(in the rows, 128 means zero)
Families of rows that turns and mirrors carry onto each other, the same ones carrying the whole set onto itself: the rest of each named row's family, in list order:
6 families of 6 rows:
zale: [ 96 102 118 125 117 107 121 139 127 158  88]
feso: [112 101 124 124 112 111 133 164 148 161 123]
tigeb: [162 153 142 130 136 133 151 131 113 119 136]
gufa: [ 90 108 122 118 108 112 118 145 128 156  92]
dopad: [141 159 146 127 132 134 134 109  94 112 110]
votet: [150 173 142 141 123 123 114 153 110 121 114]
Gekid: [167 152 146 130 133 137 152 130 113 120 123]
nebiv: [112 105 116 128 117 112 122 170 144 150 130]
Gerep: [108  87 114 117 127 115 144 132 133 152 114]
ruvon: [161 152 145 131 132 136 145 129 109 123 144]
vura: [141 172 143 137 125 117 104 149 115 115 117]
Fif: [107 100 128 126 108 104 115 159 143 156 127]
pegip: [103  90 125 112 122 124 151 128 136 153 125]
Fik: [141 158 149 129 139 130 127 109 104 108 105]
Mufi: [138 163 142 123 132 129 131 110  92 116 102]
fug: [161 152 150 137 143 133 141 128 123 113 128]
zuga: [137 161 145 126 127 135 129 109  89 120 107]
pazan: [ 89 116 129 119 114  98 117 134 124 158  91]
zekun: [ 86 109 128 119 109 114 119 135 125 157  91]
Zasiz: [108  93 127 102 120 124 151 131 135 157 123]
Puzi: [149 167 148 144 132 129 111 143 117 112 109]
Zoko: [158 148 139 137 138 144 151 138 121 115 135]
dogi: [150 171 148 143 119 125 112 149 107 128 119]
Savu: [106  92 121 120 127 127 160 128 130 155 113]
lam: [146 164 148 119 129 119 127 111  98 116 102]
guper: [114  99 117 129 119 103 125 160 146 159 117]
dil: [108 107 128 129 110 111 123 167 148 159 125]
zuz: [ 93 102 135 125 108 111 125 132 126 162  93]
zezo: [134 161 151 127 135 126 139 104 101 121  99]
vele: [156 166 138 134 122 129 113 151 111 112 116]
mamam: [162 157 148 135 134 130 142 134 116 117 138]
bar: [ 89 111 128 109 107 116 118 138 123 157  91]
tir: [147 172 148 143 122 126 114 143 107 120 110]
Bosof: [113 109 128 121 108 115 125 170 147 162 121]
Keva: [101  92 122 107 121 117 148 128 133 155 116]
pil: [106  84 123 120 117 129 145 135 134 151 123]

Same family as dil: tigeb, votet, pegip, Mufi, zekun
Same family as Fik: zale, Gerep, fug, Puzi, guper
Same family as tir: feso, gufa, dopad, mamam, Keva
Same family as dogi: ruvon, zuga, Zasiz, bar, Bosof

Families of rows that turns and mirrors carry onto each other, the same ones carrying the whole set onto itself: the rest of each named row's family, in list order:
7 families of 5 rows:
Poda: [166 168 164 135 108 128 143 103 135 127 107  85]
vepod: [130 153 154 110 120 149 150 166 155 113 119  71]
rap: [176 160 164 135 104 121 142 124 127 132 113  92]
nepi: [118 119 134 125 128 109 139 102 165 106 131 137]
Rati: [141 127 129 129 117 146 147 104 127 143  81 118]
fego: [120 148 165 105 119 146 164 155 160 123 128  73]
redof: [169 178 155 132 103 131 141 115 139 128 111  86]
Vusob: [150 136 127 137 122 128 141 107 123 141  87 131]
mag: [139 131 123 139 123 135 144 104 136 151  93 132]
Lofa: [110 149 163 118 129 131 113 165 149 123 138 136]
meseg: [108 138 171 115 119 119 113 156 157 111 143 127]
soga: [110 138 158 119 118 130 105 166 148 123 133 130]
fof: [120 103 134 122 131 105 138 120 170 107 123 128]
vitol: [124 117 145 115 138  94 133 108 163 104 120 129]
Rinis: [159 158 171 132  98 127 144 118 128 128  96  81]
rinid: [131 135 139 129 117 136 156  94 128 147  90 130]
kun: [124 153 157 119 123 158 157 155 164 107 134  79]
Vutig: [128 161 164 102 123 158 159 152 147 116 121  77]
Peme: [125 161 164 111 119 157 157 161 149 128 137  86]
Nit: [114 110 132 112 136 107 136 115 166 113 107 133]
Bofu: [170 159 162 140  98 139 139 125 131 117 109  82]
Zifol: [115 107 142 123 127 108 130  98 158 105 115 124]
sir: [119 102 136 121 125  93 139 117 158 115 115 127]
tife: [116 142 146 124 122 133 113 166 150 107 147 129]
mepor: [141 129 126 120 132 133 157 111 125 149  88 128]
Buv: [146 133 118 132 118 130 145 110 136 155  89 119]
Luko: [123 170 163 104 123 151 161 152 155 110 131  88]
mev: [129 118 131 118 130 101 127 108 171 100 116 126]
raf: [100 137 160 130 123 137 115 153 146 111 143 134]
funo: [103 138 167 115 121 122 126 162 140 108 137 135]
gara: [115 137 169 118 119 129 116 168 142 105 141 126]
Sozu: [164 164 171 139 100 124 149 117 122 123 117  90]
lilim: [140 141 122 129 128 142 159 107 128 141  90 131]
pumo: [170 162 156 132 110 128 158 114 135 123 114  78]
lilan: [133 158 161 107 125 145 164 155 168 123 131  77]

Same family as funo: redof, sir, Buv, Luko
Same family as Zifol: Rati, kun, Bofu, raf
Same family as nepi: vepod, Rinis, rinid, tife
Same family as fego: soga, mev, Sozu, lilim
Same family as meseg: Vusob, Peme, Nit, pumo
Same family as Vutig: Poda, mag, fof, gara

Families of rows that turns and mirrors carry onto each other, the same ones carrying the whole set onto itself: the rest of each named row's family, in list order:
6 families of 6 rows:
pariz: [123  96 133 169 110 144 167 114 162 119 122 148 153]
kal: [157  89 122 109 127 106 122 163 165 126 139 149 150]
gamo: [150 100 127  95 149 115 116 132 148 123 131 154 140]
gek: [153 102 138 105 137 138 138 125 132 130 151 166 168]
Fes: [155  84 118 102 118 132 134 148 182 134 130 148 151]
vafus: [119 107 156 172 132 113 148 116 144 125 118 144 115]
dulu: [126  98 147 173 113 101 142  98 151 109 118 134 138]
rute: [125 112 149 138 106 141 102 133 121 160 136  98 137]
fab: [162 107 160 122 142 126 113 115 128 127 147 160 157]
gok: [134  87 131 164  93  90 143 131 166 111 140 132 150]
sote: [117  90 126 139 120 131 122 143 146 161  83 125 125]
posol: [128 105 147 148 132 132 129 116 160 161  99 125 111]
Det: [122  99 148 174 122 120 167 119 160 133 109 148 132]
Kebi: [148  99 143 124 117 156 150 111 142 122 144 159 180]
Rab: [125  99 142 178 120 126 160 117 168 145 112 142 131]
mer: [111  94 141 139  94 137 119 133 101 143 118 113 159]
lelo: [128  98 138 164 111  84 119 143 147 104 142 129 131]
bupip: [135 108 162 135  97 148 126 134 112 156 151 118 165]
zet: [159 104 147 118 140 143 132 124 132 132 146 166 174]
bif: [129  85 131 168 124 117 136 108 146 121  89 153 153]
tuled: [137 112 173 128 108 131 111 126 110 149 153 119 146]
Pafu: [153  85 122 104 116  97 129 151 169 123 144 146 150]
bonop: [158  97 134 119 137  97 102 150 160 123 140 148 132]
Gonof: [134  95 145 117 131 141 132 107 109 132 110 159 171]
nim: [132  84 121 150  79 117 136 147 166 112 146 119 159]
ros: [149  81 125  92 121 111 111 141 145 139 105 143 153]
genif: [133  90 129 126 103  79 115 141 152 106 137 118 138]
Zazud: [120 112 165 132 125 129 130 135 140 168 117 120 106]
Bozet: [139 114 147 129 136 145 116 108 107 122 147 144 166]
dasi: [126  99 142 125  79 154 135 141 132 143 152 110 162]
Nonul: [124 103 153 137 109 141 142 145 151 179 114 117 120]
baf: [131  89 131 161  96  89 142 148 155 104 142 130 153]
Zur: [137  77 128 141  89  92 111 132 137 111 118 126 169]
sabus: [121 105 142 144 112 151 136 143 146 180 124 116 125]
vaz: [129 111 149 131 105 154 130 132 109 152 159 124 164]
bime: [124  96 132 127 113 158 151 143 168 163 113 128 126]

Same family as bime: pariz, Fes, Kebi, nim, dasi
Same family as Zazud: vafus, fab, lelo, tuled, bonop
Same family as gok: gek, Rab, Pafu, sabus, vaz
Same family as ros: sote, mer, bif, Gonof, Zur

Families of rows that turns and mirrors carry onto each other, the same ones carrying the whole set onto itself: the rest of each named row's family, in list order:
4 families of 8 rows:
timug: [147 158 109 122 152 117 111 123 106 110 154  92 128 162 142 146 112 135
 122 137  98 141 135 116 135]
Nesob: [107 114 118 107 155 108 148  92 141 121 146 157 147 140 125 144 135 141
 149 126 143 153 156 123 104]
Nore: [137 139 116 139 148 131  80 153 119 121 147 115 106 116 125  90 119 121
 137 137 140 110 112 151 128]
poze: [150 145 146 115 117  98 114  98  98 112 164 125 135 111 172 143 140 152
 131 107 110 144 116 115 134]
viz: [110 126 116  71 103 101 111 111 114 126 123 115 147 112 136 167 159 143
 155 127 143 136 130 132 107]
fum: [129 146  93 143 158 132 102 148 122 104 158 113 143 135 147 145 151 140
 164 118 106 133 119 119 126]
Sovol: [134 103 150 127 130 126 148 141 111 148 130 151 139 132  99 124 128 117
 145 140 187 135 117 152 120]
nudo: [173 136 122 144 130  99 127 145  83 140 138 103 146 140 139 120 133 137
 104 120 144 145  98 146 141]
baz: [139 129 149 129 123  85  99 128 122 138 153 123 111 127 142  94 113 129
 103 128 136 106 119 141 144]
buf: [141 143 118 131 132 133 118 124  90 109 165 120 157 141 162 110  96 131
 109 146 144 142 109 149 143]
puvov: [159 140 142 110 138 127 132 106 102 111 170 156 138 119 149 152 117 140
 158 104 105 140 102 127 125]
pite: [130 150 139 134 146 140  93 109 111  83 162 129 119 107 164 132 131 143
 163 119 123 136 124 129 117]
Pabu: [154 111 148 131 113 110 101 134 119 126 152 132 101 134 127 106 102 117
 140 139 124 104  97 152 143]
metu: [137 132 128 128 110 125  95 154 107 125 162 106 129 149 143 119 112 118
 130 156 119 107 104 128 157]
mep: [127 124 145 107 113 107 121 132  95 141 102 108 130 129 116 143 127 130
 126 136 192 135 118 166 107]
mozi: [133 106  87 136 112 135 127  88 112 148 119 128 122 104 110 117 133 135
 127 164 144 134 121 147 112]
gazok: [146 132 119 111 153 101 109 127 145  93 151 111 134 168 131 146 131 133
 157 122  93 127 131 134 133]
bedav: [114  97 137 126  97 131 132 137 110 128 122 135 154  91 102 132 148 119
 140 126 175 136 120 149 116]
vif: [140 128 111 107 120 150 125 107 125 108 119 110 147 120 113 166 180 140
 167 147 130 146 132 139 113]
sikud: [109 123 132 123 148 118 143 105 129 111 117 129 148 110 102 153 138 132
 129 105 155 157 160 137  94]
zafod: [151 134 104 175 149 137 110 131  82 125 141 113 116 123 141 113 112 134
 133 134 142 143 100 144 123]
tedev: [133 149 138 120 152  90 115 148 139 115 158 109 155 156 147 145 153 140
 130 108 116 123 133 124 143]
risuf: [144 109 142  91 115 120 130 119 114 120 129 123 124 132 108 166 171 132
 182 131 132 150 138 118 117]
nebi: [ 99  78 108 156 102 103 124 111 130 118 112 113 141 125 114 130 134 127
 130 141 158 143 142 140 117]
Bimid: [ 91 131 143 118 130  98 134 109 126 130 124 128 147 144 144 183 133 146
 147 123 161 134 138 124 106]
sanuf: [136  77  96 120 107  99 124 102 115 137 121 120 114 135 112 107 132 129
 138 162 152 147 131 144 120]
Buze: [118 105 124 117 108 113 119 112 123 130 115 114 118 100  91 163 157 125
 149 118 124 140 145 111 105]
kelil: [128 125 143 145 136 149 130 133 131 138 110 124 131 130  92 130 140 119
 138 159 175 119 127 163 119]
Rabab: [105 108  99 119 112  88 120 114 110 171 113 124 124 124 121 135 116 136
 114 142 164 120 118 137 108]
guma: [166 120  97 139 145 114 135 136 100 121 147 125 154 150 131 107 105 130
 121 127 139 143  93 166 132]
buki: [144 170 148  96 143 137 108 126  99 120 171 132 128 120 139 138 110 127
 128 121 109 124 121 117 131]
Soruk: [ 95 127 130 134 141 139 135  83 151 122 137 151 137 119 127 154 139 141
 153 144 136 125 147 122 109]

Same family as risuf: Nesob, Sovol, puvov, Pabu, gazok, sanuf, guma
Same family as viz: Nore, fum, pite, mep, zafod, Bimid, Rabab
Same family as nudo: poze, baz, mozi, vif, tedev, kelil, Soruk

